Named turns come first, each shown by rows before and after it. Which turns, in which order, take the first row of each pair that follows to the second? Write the first one first, as in the answered first pair.
Bazoz (before -> after):
[ 1.67  0.41 -2.84 -0.22  2.04 -0.17 -0.03 -0.65  0.03  0.87 -0.90  0.18
  0.01 -1.09  1.98  1.91 -2.27  0.79  0.03 -1.27  0.07  0.23]  ->  [-0.64  0.17 -0.19 -0.39  3.79  1.38 -0.62  0.93  0.33 -1.95  1.18 -1.34
  0.49 -1.23  1.25  1.10  1.13  0.11  0.64  0.92  0.27  0.27]
[ 0.67  0.14 -0.27 -0.76  0.95  0.53 -0.08  0.66  0.05 -0.45  0.06  0.02
  1.09 -0.18  0.67  0.65 -0.36  1.06 -0.83 -1.49 -0.15 -0.64]  ->  [-0.49 -0.62  0.43 -0.84  0.89  0.32 -0.36  1.48 -0.52 -1.02 -0.21 -0.24
  0.37 -1.41 -0.24 -0.02  1.02  1.06 -0.28 -0.43 -0.47 -0.49]
[ 2.85  1.07 -3.58 -1.00 -0.08  1.00 -1.33  1.35 -3.56 -6.54  3.27 -1.47
 -0.20 -2.13 -1.97  1.13 -0.47 -0.89  2.73 -0.27  0.67  2.98]  ->  [ 4.06  1.47 -5.00 -0.69 -0.78  0.24 -0.95  0.44 -3.64 -4.79  1.73 -0.65
 -0.52 -2.35 -1.74  1.75 -2.26 -0.21  2.61 -1.45  0.35  3.00]
fadi (before -> after):
[ 0.49 -1.30  1.06 -0.57 -4.16 -3.73  2.21 -2.06 -0.24  3.72 -0.46  2.65
  0.43  3.28 -0.21 -2.06  0.61 -2.17 -2.03  0.45  1.07  2.97]  ->  [ 1.20 -0.27  1.19 -0.39 -1.57 -3.80  2.67 -2.78  1.20  4.22 -0.43  3.57
  1.16  3.18  2.34 -0.71 -0.55 -1.66 -3.23 -0.52  0.54  1.46]
[-1.65  0.40  1.67 -0.69 -1.67  1.12  0.66 -1.05  0.24  0.22  2.87 -0.70
  1.27  6.09  0.46 -0.18 -0.33 -1.41 -2.61 -0.20  2.96  1.88]  ->  [-0.76  1.27  1.71 -0.39  0.84  0.99 -0.02 -1.41  1.35  0.32  2.76 -0.11
  2.48  5.65  2.95  0.98 -0.85 -0.69 -3.53 -1.26  2.58  0.69]
[-0.98  0.34  0.93 -0.82  1.86  2.51 -2.00  1.25 -0.75 -1.36  0.78 -0.72
  1.18  0.07  1.46 -0.33  2.60 -0.03 -0.27  0.36  2.96 -0.50]  ->  [-1.45  0.21  1.08 -0.85  1.17  2.65 -1.93  1.27 -1.02 -1.55  0.59 -0.93
  0.64  0.32  0.72 -0.63  2.78 -0.55  0.23  0.64  2.81  0.22]
pidi (before -> after):
[-0.28  1.31  1.91 -1.10  3.26  3.21 -0.63  1.01  1.55 -3.67  3.30 -0.65
  2.18  3.93  2.22  0.68  1.56 -1.49 -0.12  1.33  1.82 -1.34]  ->  [-0.38  0.92  3.16 -1.26  2.99  2.42  0.32  0.26  2.43 -2.24  2.88  0.24
  2.24  4.37  3.58  0.81  1.37 -1.53 -1.22  1.04  1.80 -1.95]
[ 0.71 -1.41 -0.02  0.53 -1.83 -2.38 -0.13  0.35 -0.31  0.63 -2.62  0.72
 -1.77 -3.16 -1.59 -0.51  0.53  1.87  1.53  0.91 -1.58 -0.32]  ->  [ 0.66 -0.68 -1.24  0.44 -2.03 -0.96 -1.07  1.04 -1.60 -0.67 -1.52 -0.48
 -1.39 -2.80 -3.04  0.03  0.55  1.56  2.65  1.06 -0.55  0.33]
[-1.98 -0.49  4.70 -0.13  2.24 -1.02  2.40 -1.38  2.91  2.34  0.38  1.86
  0.24  2.20  4.07  0.73  0.82  0.00 -3.40 -1.08 -0.24 -1.42]  ->  [-1.92 -1.41  4.75 -0.33  3.46 -1.59  2.25  0.08  2.56  1.69 -1.04  2.29
 -1.28 -1.80  2.82 -0.38  2.68  0.84 -1.50  0.36 -2.27 -2.27]
[-1.95  0.45  0.16 -0.10 -2.02  2.22 -1.11 -0.20 -1.80 -1.66  2.85 -2.85
  0.87  3.11 -3.86  0.11  0.68 -1.84  0.31  0.17  2.56  2.00]  ->  [-2.11 -0.08  1.54 -0.32 -2.70  1.57  0.24 -1.22 -0.54  0.45  2.41 -1.26
  1.16  4.87 -2.08  0.29 -0.04 -2.14 -1.70 -0.88  2.75  1.68]
Delag (before -> after):
[ 1.02 -0.43 -3.66 -0.39 -2.76 -2.25  1.98 -1.55  0.65  4.43 -1.04  0.62
  0.74  0.99  1.25 -0.89 -2.88 -0.43 -0.50 -2.70 -0.89  0.63]  ->  [-2.02 -2.38 -0.81 -0.70 -4.93 -1.48  2.74 -0.39  0.15  3.39  0.05 -0.11
 -0.25  1.55 -1.81 -3.04 -0.05 -1.98  0.20  0.07 -0.38  2.32]
[ 1.00 -3.35 -0.42 -1.35 -3.51 -1.74 -1.18  2.23 -0.91  0.37 -1.89 -1.77
 -2.30 -2.07 -4.24  0.35 -0.54 -1.13  1.30  3.41 -0.43 -1.10]  ->  [ 3.27 -1.83 -2.97 -0.86 -1.88 -1.76 -1.94  1.47 -0.47  1.18 -2.93 -0.92
 -1.74 -2.74 -2.07  2.30 -2.55  0.32  1.04  1.61 -0.86 -2.26]
[ 0.18 -1.41 -0.31  0.26 -5.14 -2.09  0.55 -0.21 -0.56  1.30 -1.15  0.46
 -2.43  0.73 -2.80 -0.77 -1.74 -0.57  0.42 -0.09  0.22  1.98]  ->  [ 0.62 -0.95 -1.83  0.37 -3.67 -1.68 -0.63  0.77 -1.25  0.12 -1.35 -0.19
 -2.50 -1.59 -3.45 -1.09 -1.42  0.18  2.11  0.20 -0.31  1.77]

Between the rows of a pair lie 2 to 3 turns.
[ 2.27  3.90 -2.72  0.01  1.33  0.17 -2.12  0.44 -0.75 -1.10  0.92  0.13
  0.05 -1.87 -0.13 -1.08 -1.58  1.30  1.22 -2.22  0.69 -0.55]  ->  [ 0.55  2.59  0.60 -0.41 -1.21 -0.33  0.61 -1.46  0.67  1.12  1.60  0.87
  0.84  3.18  1.09 -1.60 -1.78 -0.63 -2.14 -3.07  2.17  0.37] -> pidi then Delag
[ 1.33  2.39 -0.95 -0.92  0.58  1.33 -2.05  1.16  0.54 -2.39  0.44 -1.70
 -2.01 -2.63  1.75  1.60 -2.36  0.58  0.97 -1.59 -1.44 -2.84]  ->  [-1.71 -0.94  4.68 -1.45 -2.25 -0.05  1.06  0.74  2.54 -0.08  0.24  0.12
 -3.15  0.00  1.60 -0.25  0.00 -1.38 -1.50 -0.45 -1.61 -1.96] -> Delag then pidi then Delag
[ 1.74  0.48 -1.80  0.37  2.23 -0.52 -0.59  0.76 -0.78 -0.56 -1.13  0.26
 -0.45 -4.21 -1.38 -0.04  0.39  1.55  1.65  0.74 -1.87 -0.76]  ->  [-2.26 -1.17  2.91 -0.05 -0.49  1.01  1.50  0.04  0.27 -0.78  2.14 -0.48
  0.65  1.84 -1.11 -0.92  2.18 -1.69 -0.87  1.71  0.67  0.97] -> Bazoz then Delag then Delag
[ 0.62 -1.18 -0.41 -1.43  0.10 -1.26  1.73 -2.07 -1.24  0.10  0.42  0.74
  1.57 -1.90  0.46  1.90 -3.72  2.04 -1.42 -1.45 -0.70 -0.10]  ->  [-1.82 -2.58  1.40 -1.51 -0.07  0.27  1.12 -0.09 -2.09 -2.46  2.25 -1.07
  0.57 -2.75 -1.95  0.19 -0.21  0.96  0.30  1.34 -0.22  0.48] -> Delag then Bazoz then Delag
[-1.31  0.43  2.69  0.43  3.25 -0.50 -0.43 -1.04  1.91  0.75  2.05 -1.35
  2.03 -0.28  4.83  1.41  0.45 -1.92 -2.06 -1.11 -0.28 -1.32]  ->  [-2.19 -2.16  4.37  0.00 -1.70 -3.18  1.45 -1.37  1.39  2.99  0.36 -0.15
 -0.61  0.10  1.80 -0.77  0.72 -2.71 -2.02 -0.22 -0.53  0.56] -> Bazoz then Bazoz then Delag
[ 1.51  0.93 -0.71 -0.05  4.38 -0.39  0.15  0.07  1.21  0.52 -1.76  1.15
  1.31 -2.28  3.66  2.14 -1.81  1.56 -1.25 -1.34 -2.43 -2.33]  ->  [-1.00  0.73  0.84 -0.01  5.28  2.02 -1.15  2.18  0.35 -3.31  0.95 -1.20
  1.30 -2.77  1.66  1.10  1.49  0.56  0.37  1.00 -1.67 -1.69] -> Bazoz then pidi
[-2.50 -2.27  2.01 -0.89 -2.34 -3.73  0.96 -0.27  1.11  0.46 -1.50 -0.54
 -1.59  1.43 -3.93 -2.60 -0.31  0.98  0.79 -0.76 -1.13  1.52]  ->  [-1.06  0.83 -2.14 -0.63 -1.61 -1.15 -2.00 -0.10 -0.89 -2.10  0.63 -2.72
  0.76  2.41 -4.23 -0.84 -2.15  1.00  2.14 -1.99  1.01  2.32] -> Delag then pidi then pidi
[ 0.06  1.81 -1.64 -0.20 -2.93 -0.76 -0.36 -0.22 -2.27  2.33 -1.46 -1.01
 -1.86 -0.41 -1.51  1.30 -2.55 -0.50  1.04 -1.76 -0.73  0.12]  ->  [-1.59  1.24 -0.09 -0.61 -2.92  0.83 -0.73  0.86 -2.57  0.10  0.79 -2.35
 -1.68 -0.18 -2.84  0.73  0.09 -1.43  1.82  0.09  0.17  0.86] -> Bazoz then Bazoz then pidi
[-0.78 -2.00  0.83 -1.01 -3.16 -1.77  1.38 -1.06  1.45  2.53 -2.79  1.76
  0.63  2.57 -1.68 -0.38 -2.03  0.01  0.03 -0.35 -0.62 -0.65]  ->  [ 0.23  1.01 -2.29 -0.61  2.76  1.57 -2.51  1.05  0.21 -2.58 -0.48 -1.39
  2.29 -0.45 -1.27  1.38 -0.59  1.03  2.84  0.49 -0.59 -1.78] -> Bazoz then Delag then Delag
[-2.12 -2.04  1.40 -0.02 -4.51  0.15  0.25  1.65 -2.13 -1.46 -0.87 -0.80
 -2.34 -1.75 -5.99 -3.03  2.39 -1.25  1.48  3.10 -0.04  2.87]  ->  [ 4.19  1.97 -3.74  0.32 -1.51 -1.70 -0.01 -2.51 -0.28  3.06 -3.45  2.39
  0.80 -0.25  1.27  1.89 -4.94  1.83 -2.24 -3.25 -1.08  0.05] -> Delag then Delag
[-1.64  1.35 -2.64  0.66 -2.13  2.20 -1.51 -0.68 -0.63 -0.80  3.02 -0.84
  0.90  2.85 -1.94 -0.19 -1.46 -1.04 -0.68 -0.14  1.91  3.16]  ->  [-1.87 -0.40  0.86  0.32 -1.54 -0.71  1.19 -2.25  1.92  3.09  0.60  2.27
 -0.06  2.73  0.64 -0.73 -1.61 -1.00 -3.88 -1.06  0.09  1.56] -> pidi then pidi
[-0.02  0.11  1.16  0.11  4.41  0.13 -0.45  0.37  1.65 -1.30 -0.80  0.30
  0.54 -2.41  0.11  0.29  1.44  1.49 -0.61  0.12 -0.93 -2.08]  ->  [-0.75 -0.25  0.15  0.05  2.68  1.21 -1.61  1.15  0.26 -2.78  0.22 -1.49
 -0.15 -2.71 -2.51 -0.15  2.09  1.02  1.05  1.26 -0.21 -0.48] -> pidi then fadi
[ 0.12  0.87  0.29  0.17  0.74  0.97 -0.53 -1.14  0.32 -0.04  1.18 -0.04
  1.97  1.95  1.66  0.91 -0.44 -0.40 -1.88 -0.83  0.65  0.08]  ->  [ 0.11 -0.51  1.53  0.16  1.72 -0.63  0.10 -0.77  0.98  0.99 -0.81  1.30
  0.41 -0.71  1.91  0.19  0.45  0.35 -1.65 -0.57 -0.87 -0.89] -> pidi then pidi
[ 0.56  0.20  1.91  0.08  0.39 -0.88  1.63 -1.92  2.12  2.53 -0.49  2.31
  0.40  2.52  3.30  0.89 -1.54  0.17 -2.01 -1.44 -0.03 -0.98]  ->  [-0.71 -0.61  3.99 -0.06  2.94 -0.22  1.57 -0.20  2.38  0.97 -0.14  1.79
 -0.11  0.22  3.35  0.09  1.42  0.12 -1.44 -0.16 -0.90 -2.24] -> pidi then Bazoz
[ 2.40 -0.45 -2.46 -0.08 -2.15 -1.67 -0.45 -0.69 -1.32  1.78 -2.00  0.22
 -1.81 -1.52 -2.45 -0.35 -1.28 -0.09  0.93 -1.44 -2.61  0.46]  ->  [ 1.10 -1.43 -1.49 -0.27 -2.74 -1.07  0.06  0.03 -1.39  0.85 -1.53 -0.34
 -2.60 -1.50 -3.15 -0.99  0.10 -0.71  1.42 -0.12 -2.27  0.88] -> Delag then Delag then Delag
[-1.38 -0.53 -0.67 -0.81 -2.43  0.35  0.75 -0.78 -0.44 -0.82  1.29 -0.91
  1.19  3.54 -2.78 -0.52 -0.72 -1.91 -0.12  0.31  0.24  1.92]  ->  [-2.04 -1.51 -0.08 -0.64 -0.97 -0.61  0.60  0.79 -0.14 -1.33 -0.28 -0.36
 -0.27 -1.07 -3.94 -2.14  1.26 -0.76  1.74  1.65 -1.43  0.70] -> pidi then pidi then Delag
[ 0.70  0.72 -1.00  0.46 -1.19  0.53  0.62 -0.99  0.03  0.77  0.37 -0.20
  0.81  2.28  1.03  0.73 -2.01 -0.37 -0.77 -1.37  0.45 -0.76]  ->  [-0.57 -0.20  0.30  0.42 -2.68  0.19  1.37 -0.78 -0.13  0.90  0.43 -0.34
  0.16  2.53 -0.38 -0.50 -1.55 -0.76 -0.50 -0.67  0.58  0.11] -> Delag then Bazoz then Bazoz
[-4.68 -1.20 -0.51 -0.87 -1.10  0.71  1.86 -0.94 -1.07 -0.51 -0.68 -1.60
 -2.18  1.51 -2.94 -0.86  3.96  0.48  1.89  3.22 -0.02 -0.45]  ->  [-4.71 -0.38 -0.58 -0.74 -1.67  1.71  2.01 -1.75 -1.03 -0.87  0.15 -2.12
 -0.76  4.31 -2.48 -0.01  2.68 -0.05  0.93  2.90  1.29  0.21] -> pidi then pidi
[-0.62  0.11  0.00 -0.16 -1.75  0.65  0.25  0.69 -0.49 -0.49 -0.07 -0.72
 -0.75  3.14 -1.55  0.27  0.20 -2.11 -0.66  0.43  1.68  0.67]  ->  [-0.63 -1.39  1.73 -0.39 -1.04 -1.43  1.32  1.07  0.90  0.85 -2.04  1.07
 -2.04  0.81 -1.33 -0.53  0.85 -1.19 -1.20  0.62 -0.23 -0.13] -> pidi then pidi then pidi
[-1.00 -0.21  2.16  0.23 -3.38 -3.53  1.10 -1.90 -0.57  1.19 -0.68  1.39
  1.20  3.81 -1.42 -0.95 -0.75 -1.58 -0.99 -0.19 -0.89  0.48]  ->  [-0.98 -1.49  2.40  0.34 -1.97 -4.23  0.65 -0.32 -0.76  0.51 -2.46  1.36
 -0.35 -0.42 -2.67 -2.15  0.97 -0.43  1.00  0.67 -2.59 -0.05] -> pidi then pidi
[ 2.06  0.38 -1.66  1.11  1.30 -2.54  0.27 -0.24  0.33  0.36 -2.21  2.10
 -0.43 -5.50 -0.99  3.15 -0.58  0.18  1.98 -0.18 -3.46 -2.09]  ->  [ 3.01  1.24 -3.36  1.12 -1.38 -2.02  0.32 -2.19  0.06  2.09 -1.62  1.93
  0.98 -1.59 -0.58  4.30 -3.98 -0.59  0.06 -1.89 -2.03 -0.98] -> pidi then fadi then Delag
[-1.19 -1.22  3.16  0.79 -1.49 -1.70  2.13 -1.88  2.30  2.72  0.08  1.56
  1.17  4.25  1.71  0.52 -1.79 -1.46 -3.19 -0.82  0.48  0.60]  ->  [-0.80 -3.57  2.07  1.11 -2.16 -4.11  1.72 -0.05  1.07  2.83 -3.08  2.11
 -2.10 -1.62 -1.81 -1.73 -0.27 -0.15  0.07  1.09 -2.30  0.31] -> Bazoz then Bazoz then pidi
